Here are some numbered points:
[ 5 15  2  8 15 17  5  1  9 25 22  8 13  8 22 35 19  5  6 -3 11  9 15 16
  8 29 10  8 11 21  4  1] 0
[ 31  24  28   1  37 -12  27   3  22  31  48  32  30  11  39  32  30   5
  30  -4  31  19  23   7  26  41  12   0  12  45  12  -1] 1
[ -7  17 -14  33 -10  24 -11  16   3  16   0  11   4  10 -19  10   3  29
   1  27   3   6 -10   7  -8  13  -7   9 -17  11 -14   6] 2
[ -5 -30  -5 -27  -5 -56 -17 -27   0 -35 -18 -37   3 -41 -18 -41 -15 -42
 -10 -28  -5 -35 -22 -46  -1 -56   5 -29   1 -26   3 -20] 3
[-26 -14 -25 -24  -1 -29 -25 -33 -26 -21 -34 -39 -30 -12 -23 -14 -25 -26
 -16 -13 -26  -7  -8 -14 -20 -26 -22 -17 -24 -27  -8 -31] 4
[-22 -46 -21 -19 -14 -55  -9 -26 -13 -24 -23 -24 -10 -28  -8 -35 -31 -17
  -9 -22 -15 -19 -14 -14 -25 -48 -10 -20 -12 -33  -9  -9] 5
[-35  -7 -35   2 -18   3 -16   8 -23  19 -28  -6 -24  -1 -39  -6 -42   2
 -36   8 -18  12 -23   8 -19  -4 -26  -1 -12 -14  -8  11] 6
[  2   4 -17   8 -14 -23   2  -7  -2 -19   2  -5 -12   2 -14 -17  11   0
  -6 -14  -9 -11  -8  -6  17 -15  -4 -23   2 -12 -12 -10] 7
[29 42 21 16 15 65 40 23 31 49 48 28 29 37 43 79 29 37 27  4 31 41 28 30
 17 73 22 18 12 51 15 25] 8
New points follow, each followed by the numbers of its three nearest points above by angle, seen from the average point of the numbered points, nearest first.
[ 13  -6  -4  -1   5 -38   2 -14   8 -32 -17 -25   3 -26  11 -14  -8 -13
   4 -20  -9 -22   0 -17   3 -27  21  -7   9 -21  -1 -13] 3 5 7
[ 4 21  2 22 -4 55  5 16 -8 30 13 27  4 17 17 28  9 28 -3 11  0  8  0 31
 19 22 -2 21 -8 27  3 15] 8 0 2
[-44 -23 -37  -8 -30 -82 -37  -5 -34 -45 -36 -40 -31 -46 -45 -32 -33 -18
 -17 -14 -28 -30 -40 -35 -36 -68 -26 -12 -24 -43 -42  -1] 5 4 3
[ -7 -24 -21 -20 -39 -36 -21 -21  -7 -35 -22 -50 -17 -22 -27 -39 -46  -8
 -17 -17 -30 -33 -22 -18 -27 -38 -17 -17  -9 -32 -14  -9] 5 4 3
[ 38 -18   7 -10  30   1  34  -7  30   4   9  -7  31 -24  27  -1  21   3
  29  -5  33   4  19  19  32  -3  33  -9  32  -2  38  12] 1 0 8
[  6 -10   2  -1  14  -5 -15 -18  14  10  17  -5   9   6  12  -4  27  -5
   4  -8  14 -19   9   0   6  -1   7 -22   7 -14  12 -20] 1 0 3
[-22 -14 -23  -8 -18 -42 -36 -20 -37 -26 -24 -18 -26  -6 -33 -19 -43  -4
 -36 -11 -29 -19 -25 -10 -34 -35 -36 -14 -35 -38 -33 -14] 4 5 6
[ 4 37 -7 23 -1 66  1 19 -8 37 19 52 -6 26  0 62 33 23 -7 19  9 30  0 23
  5 59 -5  6  2 45 -4  9] 8 0 2
[  3  -1   1  -4   1 -16 -10  -9  -8  -8   3   1   3  -4   2 -18   6 -18
  -3 -20   9   3   2  -2   1  -3  -5  -2 -14 -10   5 -21] 3 5 4
[ 12   8  29  -3  24 -14  15  -3  21  15  34  19  16   2  16  18  33  -7
  27 -17  16  10  17   7   5  15  16 -15  12  10  14   6] 1 0 8
[ -4   0 -15 -19  -7 -37  -5 -17  -5 -13  -3 -20   1 -20  -4 -10 -14   4
  -1 -18 -10 -29 -16 -15 -21  -8 -16 -11 -11  -9 -14  10] 5 3 4
[  3 -38   2 -31   1 -48  -3 -19 -11 -32 -39 -63   4 -44 -33 -52 -50 -27
   6 -33 -17 -45 -12 -45  -4 -71   1 -30   4 -17 -14 -24] 3 5 4
[ 12 -14  -3   7   1 -24 -11  13 -11   3 -17 -17   4  -7 -18  -7  -7   7
  -1  -6 -10  16 -13   7  -2  -6 -19  -7  -5   2   0   7] 6 5 4
[-16  18 -19   8 -12  23   2  13  -6  15 -19   7   3  -2 -21   7 -14  14
 -14  23 -14  19 -13  14 -12  15 -20  15 -20  33 -10  -5] 2 6 8
[  6   5  11   5  19   4   5  -4  11   6  14  -5  12  -8   9  -7  29   4
  -5  -1  -9 -13  23   3  11   1  -2  -7  -4  11   7  -5] 1 0 8
